In the rows, zero is written as 128.
Each named turn below is shown by a few rows before and after it. Which turns, in which order, take the first row of each later pair to the second? The first pair is answered.
turn Q_422:
94,151,125,134,111,115,154,89,118,126,92,139,119,164,106,129 |-> 84,119,108,138,112,88,149,124,144,128,118,156,116,139,145,158
170,142,164,125,105,156,119,108,93,133,137,124,135,131,96,111 |-> 139,140,126,155,111,170,150,110,108,125,130,159,111,166,104,128
134,115,149,161,121,115,127,156,134,105,133,125,89,113,173,125 |-> 155,122,168,149,115,121,114,141,119,114,133,102,97,103,156,108
turn Q_679:
104,80,142,178,143,139,133,144,182,126,161,91,159,105,133,151 |-> 93,118,148,183,136,171,155,91,154,131,118,96,151,159,86,120
174,112,147,113,137,123,105,166,150,121,131,115,146,87,181,163 |-> 171,160,147,135,137,183,133,100,112,114,81,110,132,159,126,134
129,133,140,109,133,132,137,108,120,136,125,129,138,127,122,134 |-> 136,123,140,114,141,127,132,125,127,130,139,123,137,108,130,141
turn Q_870:
139,133,129,128,131,128,122,128,121,120,121,101,125,115,124,117 |-> 125,135,113,145,132,136,143,125,127,116,113,119,112,141,127,128
132,177,154,207,99,152,138,71,174,142,106,113,139,137,104,112 |-> 142,178,175,192,99,142,123,69,170,149,110,103,152,115,105,105
144,132,86,192,192,155,161,174,114,90,135,111,106,153,125,132 |-> 94,158,118,115,126,67,172,121,141,156,101,178,129,188,96,127
152,125,134,149,125,167,134,137,101,141,130,111,118,123,120,83 |-> 127,137,122,151,113,157,152,124,114,152,113,150,109,154,120,94
turn Q_321:
124,129,128,96,110,122,109,122,107,150,132,118,133,148,123,99 |-> 127,133,125,100,116,134,109,119,104,146,132,105,128,147,119,99
171,121,155,94,128,125,82,142,113,110,144,78,144,65,138,114 |-> 132,162,107,151,137,196,144,101,96,93,100,121,99,171,107,110
113,136,101,156,135,162,159,122,130,114,143,140,123,126,145,148 |-> 104,126,115,130,120,117,154,135,147,130,152,155,133,110,158,154

(two turns a pair)
139,112,109,177,147,157,129,168,132,90,142,122,117,137,156,112 |-> 141,96,138,126,126,93,108,174,156,119,157,136,138,106,161,117	Q_321, Q_422
134,149,135,103,152,116,121,46,102,136,116,136,105,123,71,95 |-> 132,95,83,154,186,126,123,136,133,101,167,137,79,84,141,142	Q_679, Q_870
129,111,142,113,125,90,115,148,152,138,141,126,138,105,146,136 |-> 155,117,144,123,145,130,106,144,124,119,137,91,133,97,135,125	Q_870, Q_422
91,117,147,126,138,100,126,105,152,154,107,152,122,139,162,131 |-> 125,128,140,160,161,161,121,106,113,121,103,101,110,138,150,116	Q_870, Q_321
163,104,140,139,139,110,111,150,116,111,137,87,147,93,133,135 |-> 125,105,100,169,145,123,146,159,130,103,132,131,116,134,146,154	Q_321, Q_422
129,127,129,141,135,158,137,120,111,114,108,142,113,160,109,114 |-> 139,106,125,148,146,155,125,150,119,103,131,128,115,125,138,126	Q_679, Q_679
138,136,127,133,121,155,114,103,125,112,123,123,157,136,97,111 |-> 150,126,134,123,126,144,101,119,131,114,135,112,164,113,109,112	Q_321, Q_870
125,174,148,144,176,190,152,113,83,76,121,79,93,174,108,140 |-> 73,121,130,111,155,79,154,166,164,110,155,158,98,152,172,197	Q_422, Q_321
174,134,147,146,169,186,80,111,115,100,146,72,185,128,77,102 |-> 108,85,112,129,149,82,102,172,201,128,178,169,182,119,149,169	Q_321, Q_679
139,106,125,92,116,84,113,139,175,157,115,173,137,101,103,170 |-> 181,134,117,140,152,187,118,119,113,111,100,109,120,117,69,141	Q_321, Q_422
190,87,87,158,132,153,138,150,129,120,147,126,145,134,131,187 |-> 199,87,120,114,114,112,115,147,135,146,152,119,169,107,128,177	Q_870, Q_321
141,116,127,145,150,164,95,136,127,110,137,83,135,115,136,116 |-> 83,131,114,130,123,126,130,109,160,136,116,159,124,171,130,131	Q_422, Q_321
139,96,142,98,129,94,120,151,142,125,156,120,143,76,165,130 |-> 118,133,156,79,101,81,140,97,143,152,121,148,146,124,129,115	Q_679, Q_679
99,118,108,143,128,109,146,142,146,134,126,162,120,152,145,149 |-> 155,126,140,144,147,151,110,131,100,110,127,82,129,117,120,120	Q_870, Q_321
120,133,144,108,124,118,137,102,121,129,125,122,138,136,129,105 |-> 121,122,146,105,124,108,130,121,127,130,135,122,143,122,141,114	Q_422, Q_321
156,124,127,139,137,145,121,144,106,118,134,105,128,122,119,103 |-> 134,118,101,158,143,145,139,156,119,116,136,131,117,136,130,120	Q_422, Q_422
136,162,150,115,110,138,105,135,135,122,127,117,133,147,101,93 |-> 119,142,144,103,103,102,106,149,163,136,137,141,136,134,124,114	Q_422, Q_321
148,135,179,80,116,110,160,66,131,146,79,133,139,132,109,79 |-> 154,128,119,162,163,190,180,101,118,89,89,116,105,152,130,92	Q_870, Q_422
125,103,125,112,109,106,116,156,129,140,155,122,137,80,145,138 |-> 95,116,108,117,100,97,145,141,143,149,143,163,126,117,139,150	Q_870, Q_870
149,113,135,130,127,122,109,143,144,138,134,121,133,95,142,137 |-> 122,123,123,123,112,106,125,130,156,151,121,157,126,127,137,145	Q_870, Q_870
112,120,124,125,148,124,126,145,125,145,141,136,125,102,155,136 |-> 97,132,124,125,139,128,138,122,126,152,125,153,119,137,141,130	Q_321, Q_870
143,158,175,119,155,144,136,90,113,161,97,119,158,135,86,112 |-> 137,116,123,168,194,158,141,164,138,126,144,120,135,108,151,151	Q_679, Q_870
149,158,146,113,120,146,128,128,143,162,117,106,134,116,107,118 |-> 144,139,141,107,120,123,124,149,163,165,133,119,135,102,127,132	Q_321, Q_679
143,166,142,67,147,125,161,89,83,96,75,153,108,120,72,127 |-> 169,143,115,106,186,162,154,136,77,63,101,118,96,86,100,140	Q_679, Q_321
125,131,136,107,98,94,123,163,115,127,162,186,108,135,148,160 |-> 164,149,173,96,101,124,99,140,79,124,152,128,122,115,114,127	Q_870, Q_422
123,121,132,110,109,97,127,133,136,142,126,131,146,113,137,129 |-> 134,135,114,144,130,153,138,122,110,116,114,103,127,134,122,120	Q_321, Q_422
112,109,108,159,160,140,119,177,153,113,157,135,110,95,134,119 |-> 99,143,102,167,150,170,140,131,134,115,124,144,102,149,98,99	Q_422, Q_321
186,72,140,97,122,153,104,110,132,123,159,86,145,66,86,155 |-> 167,78,151,72,101,117,107,92,142,145,149,116,153,77,86,155	Q_679, Q_679
105,109,128,142,118,169,120,98,115,83,118,99,123,125,122,133 |-> 90,99,150,99,94,113,107,93,139,111,124,123,143,115,131,133	Q_870, Q_321
138,142,126,152,138,152,119,107,102,128,127,126,127,158,109,100 |-> 124,106,112,150,148,114,118,151,139,128,157,142,128,126,157,134	Q_422, Q_422
172,150,93,128,179,168,120,97,87,111,95,93,86,132,108,111 |-> 112,128,57,121,160,100,152,123,146,132,103,181,75,154,148,161	Q_870, Q_422
122,151,117,130,126,148,135,100,119,126,112,142,127,157,105,122 |-> 126,126,141,93,117,93,113,124,139,147,131,144,146,112,129,135	Q_422, Q_870
132,122,184,72,101,55,133,128,135,153,123,122,154,109,118,111 |-> 159,94,158,107,139,91,121,181,130,120,156,84,146,74,151,123	Q_422, Q_679
143,144,140,122,132,128,122,120,114,125,136,113,141,110,129,123 |-> 129,131,113,145,144,135,132,138,122,118,138,133,130,119,146,140	Q_870, Q_422
139,131,106,85,139,110,119,149,167,166,170,140,158,121,157,171 |-> 121,161,78,131,152,164,154,126,148,149,146,150,129,176,136,165	Q_321, Q_321
113,111,105,132,158,177,147,126,137,108,155,114,93,113,177,135 |-> 88,124,104,125,143,165,163,103,142,123,139,143,86,148,166,135	Q_321, Q_679
117,119,141,99,119,72,115,149,150,144,140,146,130,107,138,135 |-> 145,144,121,154,151,171,125,129,103,101,125,97,106,137,113,115	Q_321, Q_422
151,143,116,113,127,138,105,105,142,95,137,70,153,108,132,91 |-> 109,138,68,145,133,150,145,111,163,87,134,121,127,154,148,121	Q_422, Q_422
131,134,161,71,101,94,115,114,124,161,117,117,148,116,122,120 |-> 156,134,150,108,132,159,115,124,93,125,121,73,140,110,117,113	Q_422, Q_870
157,157,126,122,103,75,107,151,132,117,123,125,126,126,148,132 |-> 151,160,98,155,121,113,124,155,126,101,115,129,104,152,149,140	Q_870, Q_321
144,105,143,117,122,82,95,164,144,147,169,111,159,69,172,148 |-> 107,159,95,179,122,163,162,99,118,127,110,156,113,192,118,134	Q_870, Q_679
161,152,147,124,141,161,139,85,92,138,133,93,157,145,137,107 |-> 138,155,146,118,130,148,151,67,102,153,119,121,157,167,127,112	Q_870, Q_870
173,131,142,117,109,173,121,122,140,160,132,73,124,115,136,110 |-> 120,120,96,136,100,153,155,138,173,165,129,143,109,154,161,142	Q_321, Q_422
129,149,126,134,130,149,136,104,117,132,125,117,118,140,108,123 |-> 122,119,116,132,136,122,130,147,142,129,150,133,117,112,147,148	Q_422, Q_422
138,121,134,171,181,161,126,147,164,107,137,90,147,109,120,140 |-> 142,146,174,132,154,137,115,102,151,134,115,84,167,117,83,116	Q_679, Q_870
168,125,142,122,117,88,142,123,137,144,141,102,142,75,137,117 |-> 132,125,90,169,130,112,184,131,151,127,134,143,109,123,151,143	Q_870, Q_321
120,142,145,125,138,138,136,120,102,149,112,122,135,143,107,124 |-> 110,128,123,144,149,144,150,135,107,145,115,134,125,148,119,134	Q_870, Q_422
113,122,129,122,114,97,130,132,152,128,99,189,130,161,129,122 |-> 162,133,139,146,146,163,113,130,108,97,100,117,129,150,108,93	Q_870, Q_321
154,108,196,59,94,42,110,122,141,117,114,137,170,86,97,111 |-> 198,127,166,137,148,164,119,119,84,59,107,68,141,98,74,87	Q_422, Q_870
122,91,152,90,110,71,101,143,162,132,137,149,158,102,124,141 |-> 125,141,123,147,127,168,138,89,115,104,95,138,134,178,70,114	Q_870, Q_679
122,196,94,129,93,137,162,51,90,152,85,163,102,205,105,122 |-> 188,174,94,172,144,202,122,106,53,96,130,65,97,130,125,118	Q_870, Q_870
123,104,93,169,120,108,151,188,135,134,140,158,131,117,154,164 |-> 127,147,148,114,76,87,138,116,111,169,104,155,158,139,94,123	Q_679, Q_870
130,97,117,137,125,96,123,182,158,109,171,132,123,87,196,152 |-> 117,104,132,108,107,60,128,162,168,132,162,158,133,95,184,150	Q_870, Q_870
164,145,132,145,99,165,130,108,105,124,103,124,119,150,106,96 |-> 141,100,104,150,105,125,130,167,152,117,138,155,112,116,163,142	Q_422, Q_422
98,133,114,163,146,120,110,129,124,122,133,123,143,129,132,140 |-> 99,149,127,159,135,122,109,108,120,127,120,119,151,141,114,131	Q_422, Q_679
92,166,124,168,137,156,164,127,110,119,113,124,123,128,114,153 |-> 120,158,157,139,135,138,128,131,98,125,127,85,148,79,113,140	Q_870, Q_870
102,115,79,187,147,164,149,164,139,103,142,153,99,162,150,151 |-> 108,95,128,111,109,70,113,173,168,143,159,157,137,101,166,154	Q_321, Q_870
85,145,92,167,116,157,156,121,115,112,114,190,99,183,126,138 |-> 147,107,161,96,111,90,80,155,115,121,158,119,151,61,155,124	Q_422, Q_422
109,138,126,118,109,111,133,116,149,143,117,152,130,146,130,143 |-> 142,123,133,124,129,125,109,149,134,130,142,111,133,101,146,141	Q_422, Q_870
115,180,153,121,119,148,167,103,110,150,96,132,167,200,107,97 |-> 104,119,140,111,127,80,153,187,162,147,154,154,171,131,186,148	Q_422, Q_422
109,94,82,170,149,140,151,180,136,103,142,151,104,128,166,168 |-> 179,127,163,121,140,149,96,130,78,119,125,66,142,89,102,107	Q_422, Q_422
72,135,123,124,109,109,140,105,134,144,99,153,124,145,121,136 |-> 94,120,147,99,110,87,111,125,141,147,117,127,144,101,130,132	Q_422, Q_422
148,143,138,117,143,172,130,117,104,137,122,97,139,156,108,112 |-> 130,98,123,115,146,122,122,175,147,140,160,119,137,114,160,148	Q_321, Q_679
116,123,97,144,142,136,133,132,120,144,127,161,110,141,120,142 |-> 133,117,125,110,127,96,109,133,123,163,138,150,131,114,118,133	Q_679, Q_870
142,123,146,140,126,152,135,107,99,124,153,115,156,111,113,150 |-> 121,113,121,148,129,143,151,121,124,126,158,144,143,124,135,171	Q_870, Q_422
132,133,127,138,142,133,132,126,118,153,95,132,133,166,102,115 |-> 148,125,126,143,157,146,124,138,112,140,110,101,135,150,109,114	Q_870, Q_870
105,130,134,94,108,76,120,121,149,155,131,138,152,134,135,129 |-> 152,123,128,131,148,138,110,142,112,113,147,73,143,105,137,120	Q_422, Q_870
154,141,174,85,117,97,100,85,117,181,99,106,163,132,112,107 |-> 133,112,84,192,175,173,145,149,126,122,126,122,103,158,163,155	Q_679, Q_870
145,98,112,139,161,126,118,164,150,105,167,122,109,106,159,155 |-> 143,150,159,92,119,122,121,76,120,141,117,124,129,155,86,111	Q_679, Q_870
104,128,116,130,109,96,134,131,150,142,118,169,119,137,141,124 |-> 152,142,143,134,123,145,108,115,111,128,119,102,132,113,115,88	Q_321, Q_422
116,105,127,82,67,48,113,159,179,127,141,153,122,88,143,146 |-> 100,98,68,149,100,106,145,182,177,90,142,166,86,129,155,168	Q_870, Q_870
118,154,95,168,135,148,122,109,114,96,107,147,108,173,127,125 |-> 105,152,118,126,107,97,114,94,131,128,102,169,129,167,128,127	Q_870, Q_422
122,142,116,169,147,182,140,109,98,124,114,120,105,146,117,127 |-> 149,144,164,119,127,150,103,99,90,144,125,88,133,99,106,110	Q_870, Q_870
146,119,136,94,102,71,148,144,146,150,136,143,121,121,179,150 |-> 136,117,100,135,121,109,166,161,145,130,139,143,101,135,190,163	Q_870, Q_870
126,136,143,134,124,128,140,115,123,145,109,125,123,142,119,108 |-> 121,116,128,147,136,116,140,144,136,139,127,133,117,131,144,131	Q_422, Q_679
114,131,127,106,138,90,128,151,129,152,146,145,126,122,130,140 |-> 142,143,125,133,156,145,126,135,94,124,133,102,116,128,107,117	Q_321, Q_422
122,153,132,118,170,158,104,98,103,127,122,110,150,165,124,100 |-> 126,134,150,83,155,111,87,114,115,141,135,112,172,129,140,107	Q_321, Q_321
135,143,145,103,134,135,115,114,116,146,114,104,131,143,115,128 |-> 136,125,113,136,152,148,124,145,126,126,130,109,117,140,144,148	Q_679, Q_870
126,160,152,83,121,102,109,75,122,171,95,136,152,139,90,124 |-> 110,115,72,169,174,151,138,160,145,118,131,143,110,133,161,175	Q_679, Q_870
130,145,138,125,116,150,123,97,119,132,101,139,131,145,107,140 |-> 158,123,139,135,134,154,104,127,116,117,127,106,134,102,129,142	Q_321, Q_870
138,127,116,161,141,179,135,141,105,91,137,98,113,143,125,125 |-> 134,101,143,108,117,98,108,162,144,124,160,116,139,94,147,137	Q_321, Q_321
141,164,132,146,149,151,133,111,127,93,112,120,138,135,96,120 |-> 145,164,146,124,138,132,124,101,129,101,109,116,146,127,94,117	Q_870, Q_870
94,132,119,111,138,106,133,126,146,124,111,167,92,171,158,139 |-> 100,144,111,130,150,138,138,123,130,109,108,152,86,191,149,129	Q_679, Q_679
99,107,130,127,131,64,138,94,159,124,117,146,136,131,85,154 |-> 142,94,138,147,164,100,114,124,142,98,139,88,144,87,98,148	Q_422, Q_870
130,135,156,130,116,120,114,107,103,150,103,119,141,136,85,123 |-> 136,131,160,125,112,107,107,119,107,152,111,115,149,117,98,123	Q_422, Q_870
142,145,126,146,128,165,126,112,100,107,119,111,121,142,97,118 |-> 100,130,103,149,121,128,149,127,137,120,126,167,109,159,126,146	Q_870, Q_422
98,169,115,127,117,155,173,76,121,143,92,168,108,208,89,109 |-> 120,82,117,112,139,84,121,194,172,134,177,144,124,84,182,157	Q_679, Q_870
116,126,101,142,135,139,127,122,133,131,131,135,112,147,140,126 |-> 127,121,103,146,143,136,115,132,132,125,141,121,115,132,148,127	Q_422, Q_321
130,108,102,149,148,143,116,170,137,127,175,120,153,118,143,144 |-> 109,130,134,103,106,96,122,127,143,167,148,150,170,140,119,132	Q_679, Q_321
117,136,134,126,108,107,136,123,136,145,143,147,147,128,127,153 |-> 120,149,128,140,111,133,145,105,118,137,130,135,140,149,113,141	Q_679, Q_679
131,93,113,122,128,101,103,153,164,156,149,138,134,69,177,164 |-> 171,142,151,112,128,156,93,90,105,151,115,82,146,82,112,111	Q_422, Q_679
134,155,125,157,133,160,131,92,109,103,119,121,119,150,93,112 |-> 101,142,104,154,123,125,150,107,139,118,122,169,113,163,116,137	Q_870, Q_422
137,139,175,107,138,129,104,132,141,134,130,103,138,95,119,114 |-> 101,149,129,148,142,152,151,123,150,126,112,152,106,155,117,131	Q_422, Q_422
132,124,117,135,142,134,131,158,122,121,148,130,122,123,145,140 |-> 119,133,132,113,118,103,134,134,129,145,132,156,129,137,131,132	Q_321, Q_870
122,115,116,126,128,152,130,147,139,122,135,154,119,113,150,140 |-> 146,137,144,112,121,168,116,124,118,127,123,127,131,108,123,117	Q_422, Q_422
130,95,127,123,132,125,133,138,140,122,148,146,147,105,156,145 |-> 132,110,116,152,144,170,142,126,119,104,140,138,132,128,140,138	Q_422, Q_870
130,87,147,122,118,101,116,148,158,137,156,125,134,102,162,134 |-> 142,111,125,173,146,178,138,131,124,104,139,108,114,136,136,120	Q_422, Q_870
95,122,77,151,118,136,131,95,108,146,97,150,85,157,155,129 |-> 132,115,137,93,104,100,86,90,103,165,109,105,126,96,144,104	Q_321, Q_422
122,138,173,68,83,81,130,95,142,180,116,154,126,150,106,98 |-> 121,126,88,176,146,183,172,138,129,112,126,149,71,187,137,125	Q_870, Q_870
171,135,175,112,126,133,83,131,95,170,97,119,159,100,116,128 |-> 154,117,111,182,166,179,117,168,109,129,114,133,124,120,150,156	Q_870, Q_422
137,81,71,158,89,94,178,139,177,123,122,166,128,168,156,147 |-> 150,98,121,105,61,55,154,103,175,151,107,157,156,152,129,117	Q_679, Q_870
110,138,144,114,129,101,125,127,129,135,141,141,133,119,142,127 |-> 107,135,122,146,141,122,137,138,132,117,143,144,121,131,148,136	Q_870, Q_870
143,95,108,130,177,110,148,140,152,90,149,126,134,106,143,160 |-> 143,138,151,93,144,105,147,74,129,117,104,125,151,141,88,122	Q_679, Q_870
135,121,111,134,139,113,139,144,148,126,134,142,101,131,146,158 |-> 159,143,128,135,135,150,134,111,116,124,115,109,109,136,107,128	Q_422, Q_679
89,144,127,110,96,93,148,103,168,154,111,193,133,158,105,140 |-> 122,131,162,79,91,68,114,115,162,160,130,151,154,109,107,128	Q_422, Q_422
80,131,117,104,99,83,147,118,164,160,116,186,128,190,119,97 |-> 110,150,96,156,133,173,158,107,120,122,98,147,107,210,94,83	Q_679, Q_679
164,160,164,99,108,123,109,86,105,141,100,78,156,121,103,81 |-> 146,110,145,93,108,64,101,148,154,143,144,105,156,77,166,122	Q_321, Q_679
101,109,147,79,117,69,114,128,147,159,135,167,154,121,118,123 |-> 108,146,111,147,146,167,152,99,109,117,105,156,118,184,85,107	Q_321, Q_321
156,124,149,127,144,139,112,148,125,114,141,94,123,101,126,114 |-> 116,117,109,143,143,131,141,160,151,112,140,146,104,137,146,138	Q_321, Q_422
129,149,124,145,119,170,134,78,114,154,129,80,159,147,83,92 |-> 95,95,82,162,132,123,148,155,168,148,170,134,141,129,156,150	Q_422, Q_422
136,158,166,126,151,113,167,97,97,114,126,92,105,118,112,117 |-> 109,142,128,153,161,117,193,125,120,105,135,120,88,136,139,145	Q_870, Q_422
131,83,133,95,119,94,135,145,132,130,106,144,113,104,129,159 |-> 154,89,118,130,143,153,134,146,106,100,102,108,102,107,121,149	Q_422, Q_870
105,114,119,128,138,116,143,136,149,133,132,143,127,129,152,147 |-> 133,129,157,100,128,116,119,113,130,138,126,111,150,116,129,122	Q_870, Q_422
113,120,138,111,125,107,126,133,150,141,134,149,141,126,129,125 |-> 129,141,141,137,136,156,130,114,118,126,121,121,136,145,110,104	Q_870, Q_679
140,168,137,145,117,175,152,94,103,110,97,95,118,149,95,120 |-> 159,126,126,161,145,168,128,154,116,95,140,69,118,90,136,142	Q_679, Q_679
160,85,130,114,111,89,131,121,144,133,124,121,137,97,130,83 |-> 127,95,94,142,113,103,165,116,158,131,107,159,115,146,131,100	Q_870, Q_870
123,149,122,148,136,178,146,139,142,113,124,119,112,135,133,125 |-> 140,148,157,104,116,142,117,129,139,133,133,101,133,102,120,108	Q_870, Q_870
167,110,135,135,156,139,99,165,120,110,147,79,134,70,145,128 |-> 94,119,118,110,117,72,138,142,165,151,127,181,125,129,149,155	Q_321, Q_321
135,121,132,114,114,93,122,146,126,130,145,124,131,99,142,130 |-> 133,155,131,125,114,135,134,109,103,123,115,122,125,134,104,111	Q_422, Q_321
142,111,138,166,154,122,138,151,128,108,136,107,125,101,155,152 |-> 135,108,136,160,148,106,138,153,135,116,136,115,126,100,162,158	Q_321, Q_422
128,179,142,128,142,162,117,114,148,137,120,121,117,168,74,136 |-> 136,146,159,94,134,105,91,150,173,154,147,115,134,110,103,149	Q_870, Q_679
107,106,68,186,125,114,143,139,146,133,116,174,123,143,162,142 |-> 148,102,82,202,152,155,120,151,119,108,130,110,126,108,159,126	Q_321, Q_321
157,140,91,147,141,180,135,152,125,121,127,137,99,109,114,135 |-> 122,148,97,116,113,128,147,139,147,153,115,188,106,131,113,140	Q_422, Q_870
101,163,115,80,113,70,118,125,151,119,128,115,114,127,143,125 |-> 100,157,78,129,139,118,137,142,147,89,132,113,89,147,155,136	Q_870, Q_870
158,144,160,113,134,134,113,114,107,124,119,83,149,100,103,103 |-> 91,135,98,147,127,126,165,129,145,122,115,168,118,157,134,147	Q_321, Q_422
131,108,82,174,159,159,137,195,136,105,153,125,104,115,160,136 |-> 103,97,103,122,119,81,132,189,170,141,151,168,126,110,169,144	Q_679, Q_679
80,95,107,152,112,137,105,154,166,86,147,125,136,93,159,161 |-> 85,98,133,119,91,110,88,142,169,106,141,120,153,80,145,156	Q_870, Q_870
130,140,108,131,148,128,142,136,157,100,159,119,116,189,134,101 |-> 149,131,133,111,145,107,115,150,153,103,178,98,131,150,136,97	Q_422, Q_422
142,155,164,157,120,168,157,96,124,132,108,100,110,150,89,92 |-> 162,118,151,171,146,171,139,146,135,113,145,72,114,100,133,114	Q_679, Q_679
98,114,94,136,141,99,132,162,164,131,163,152,134,95,169,174 |-> 94,134,68,176,158,154,160,145,140,113,141,148,113,135,150,163	Q_321, Q_321
65,104,149,69,92,27,118,177,181,176,147,179,142,79,177,159 |-> 61,172,77,191,138,206,188,118,106,109,82,164,78,209,115,134	Q_321, Q_321
